In the rows, 128 means zero.
The rows below come in pairs that one turn or mirror swaps. Which row does each named row swap with?
The rows were stretched afterwards, more along some directions than others.
k899: [113  84 155 118 126 140 132 120 155 130 152 100 160 147  89 148  72 161
 145 118 163 157 156]
k941: [170 132  90 121  79  94 134 148  93 144 125 146 123  98 109 177 128 147
 127 148 171  94  95]
k421: [174 142  84 123  78 100 137 141  85 140 122 161 124 104 118 171 140 144
 133 143 178 106  93]
k722: [107  83 132 110 133 136 110 116 143 105 131 104 172 119 107 150  76 145
 134 135 161 154 143]
k329: [159 130 123 111 104 141 103 125  94 149 110 103 102 133 104 143 139 168
 149 150 124 142 124]
k933: [168 144  93 127  74 111 152 144  91 147 137 158 118  99 109 171 125 146
 139 140 186  97 100]
k833: [146 145 111 115 104 152 114 127  99 136 109 109 110 138 108 153 132 184
 157 154 140 156 121]
k72: [125  97 133 132 142 136 117 108 166 113 138 116 172 131 104 139  92 153
 137 125 159 158 133]
k893: [127  89 118 130 145 123 114 104 154 136 133 112 169 124 106 139  90 160
 142 128 162 170 136]
k670: [108  88 130 153 110 113 125 137 124 135 143 115 123 146 118 171  93 109
 139 127 122 116 126]
k494: [152 135 119 120 102 134  90 123 122 123 119  93 129 140 103 178 119 178
 139 146 128 128 121]
k484: [147 146 124 128 113 135 101 136 125 149 121 105 109 129 104 175 113 184
 152 160 139 154 132]
k25: [108  89 132 163 107 124 125 134 128 135 145 106 127 158 128 166 101 126
 146 117 127 120 117]
k144: [125  96 153 123 152 130 112 119 142 114 129 109 194 135 114 143  88 153
 141 128 134 154 128]
k619: [154 155 126 135 134 145 104 139 118 147 114 104 109 134 113 162 126 167
 150 153 116 147 128]
k634: [138 134 126  90  96 155 107 139 118 131 121 103 101 131 101 161 110 151
 162 148 150 144 141]
k598: [166 144  92 123  73 104 145 152  87 141 129 159 116 103 116 171 134 136
 142 146 176  90  98]
k83: [115  83 134 159 108 121 127 130 122 137 150 105 129 154 126 169 105 125
 129 122 113 105 118]
k477: [132  81 127 119 132 135 101 102 155 125 139  95 188 137 101 162  81 162
 129 130 154 145 134]
k467: [141 152 121 152 120 133 101 125 111 141 118 105 113 156 107 158 127 166
 158 157 121 154 130]
k64: [129  95 145 114 140 127 113 114 133 125 130 110 173 145 110 137  96 157
 137 132 142 166 140]
k647: [122  85 146 116 135 121 119 117 157 135 135 116 162 135  91 129  93 146
 156 137 163 160 151]
k707: [141 126 112 116 116 128  90 130 116 148 105  80 107 133  97 159 117 172
 147 152 124 153 127]
k264: [156 137 128 108 118 153 110 133 103 144 105 104 115 114 117 131 126 153
 154 148 133 126 126]
k53: [131  97 126 107 107 122 130 122 160 148 112 115 160 148  84 131  89 145
 153 149 174 156 143]
k399: [175 147  86 126  76 103 135 145  78 136 114 150 120 112 119 171 137 145
 134 138 163 101  96]
k334: [104  85 137 158 121 114 121 135 130 125 156 106 127 138 132 187  94 115
 131 132 114 105 127]
k946: [119  90 136 147 109 119 135 140 133 131 146 113 128 154 129 163  98 112
 144 121 134 109 120]
k70: [175 129  94 114  77 102 144 141  93 137 137 150 121 102 116 166 142 144
 138 134 180  95  86]
k920: [104  86 137 158 127 115 122 132 129 136 160 102 121 135 126 177  94 111
 129 126 119 108 120]
k450: [110  86 129 154 126 116 117 135 120 125 142 101 114 147 133 169  99 111
 137 129 114 121 132]
k610: [160 136  84 119  90  96 133 141  87 142 125 147 115  87 113 182 130 139
 133 154 180  99  95]
k815: [144  86 135 101 115 125 130 110 142 144 127 105 185 118  86 133  98 151
 131 114 157 137 143]
k258: [121 105 129 104 126 151 126 112 138 132 120 106 154 144 107 128  93 160
 147 127 164 174 140]
k851: [111  90 135 155 111 117 113 146 130 139 142  99 120 156 118 175  90 122
 135 122 118 120 128]
k537: [125  86 127 108 143 127 115  99 159 122 138 105 183 124 103 140  91 151
 132 129 161 149 134]
k922: [144 137 110 105  92 150 103 137 100 124 110 106 104 111 105 158 121 162
 152 149 154 134 126]
k668: [143 144 125 108 111 148 118 126 112 134 125 106 100 132 104 163 118 166
 164 139 146 156 141]
k355: [153 133 113 117 125 131 105 137 109 151 129 118  97 108 106 148 117 156
 160 152 139 158 143]
k390: [145 148 109 140 121 135 102 134 116 140 125 108 102 125 122 157 128 176
 156 150 135 147 130]
k600: [121 107 136 130 129 133 125 113 162 140 122 114 171 158 109 120 110 151
 152 132 150 170 130]
k826: [165 146  77 127  87  99 139 140  81 133 120 153 116  88 130 171 135 143
 132 151 170 100  96]
k279: [125  95 137 125 135 128 107 113 161 143 118 105 168 142  90 156  78 166
 148 144 163 176 148]
k729: [132  96 130 105 134 127 117 124 154 146 142  99 176 131 104 141  87 167
 139 125 172 160 128]
k496: [107  95 133 161 113 117 117 133 121 134 143 106 108 153 130 174 110 119
 130 133 105 114 125]
k964: [174 135  88 118  73 104 138 143  92 138 121 153 124  98 111 176 131 138
 143 140 185  96  97]
k901: [126  87 149 114 139 134 127 119 157 140 140 109 160 142  95 141  83 169
 145 135 160 169 137]
k738: [149 139 111 125 116 145  95 127 115 133 126  98 118 135 111 162 128 171
 156 145 132 140 123]
k272: [145 138 122 126  89 135 114 148 131 154 119 108 109 160  94 157 118 166
 168 151 137 152 127]
k347: [125  83 131  87 117 132 120 110 147 120 127 116 176 125  84 156  87 150
 147 149 178 151 140]
k587: [160 137 101 119 105 146 112 135  90 149 116 110  97 116  89 169 109 178
 157 149 150 157 143]
k320: [108  80 136 163 116 123 126 122 129 139 157 107 133 147 124 177  99 124
 128 131 118 103 123]
k142: [128  85 130 113 141 143 133 101 141 137 148 114 168 125  98 153  92 161
 154 143 174 160 145]
k29: [103  96 138 164 116 129 123 134 135 135 153 106 129 162 122 169  98 117
 143 121 121 109 123]
k18: [100  91 137 174 117 118 121 133 125 130 141 107 125 160 113 182  85 122
 142 133 114 125 137]
k928: [124  90 137 135 137 122 126  93 156 143 145 111 178 144  95 135  98 152
 135 136 154 154 129]
k753: [163 144  81 127  93  96 137 135  90 131 128 158 131  92 115 178 130 137
 126 149 168  94  92]
k35: [160 140  96 130  92  97 133 144  92 132 127 147 129 103 114 180 127 137
 138 147 175  99  96]
k186: [ 99  92 136 152 125 114 118 138 130 134 157 103 120 140 127 182  91 117
 134 125 127 120 123]
k857: [171 154  88 129  77 101 129 144  83 131 115 152 121 112 116 184 134 147
 135 141 165 105  98]
k168: [152 155 105 128 109 140 115 128 112 151  99 118 109 133 117 133 147 162
 160 166 136 149 123]
k674: [156 130 122 133 113 148 107 141  99 153 131  96 126 126 109 164 122 169
 153 140 116 131 142]
k98: [171 133  94 127  79 102 141 146  92 134 124 148 114 115 119 176 136 139
 144 145 161  94  89]
k92: [132 101 150 122 146 135 126 114 167 140 131 109 182 143  97 137  95 155
 139 130 155 152 131]
k328: [143 147 115 142 125 153 102 133 123 122 115 109 105 133 116 149 124 161
 155 153 134 143 137]
k368: [154 151 121 115 114 146 104 147 107 146  98 106  88 144 100 152 112 175
 168 152 142 172 141]

k18 pairs with k933
k851 pairs with k941
k399 pairs with k83
k928 pairs with k467
k738 pairs with k537
k826 pairs with k25
k722 pairs with k922

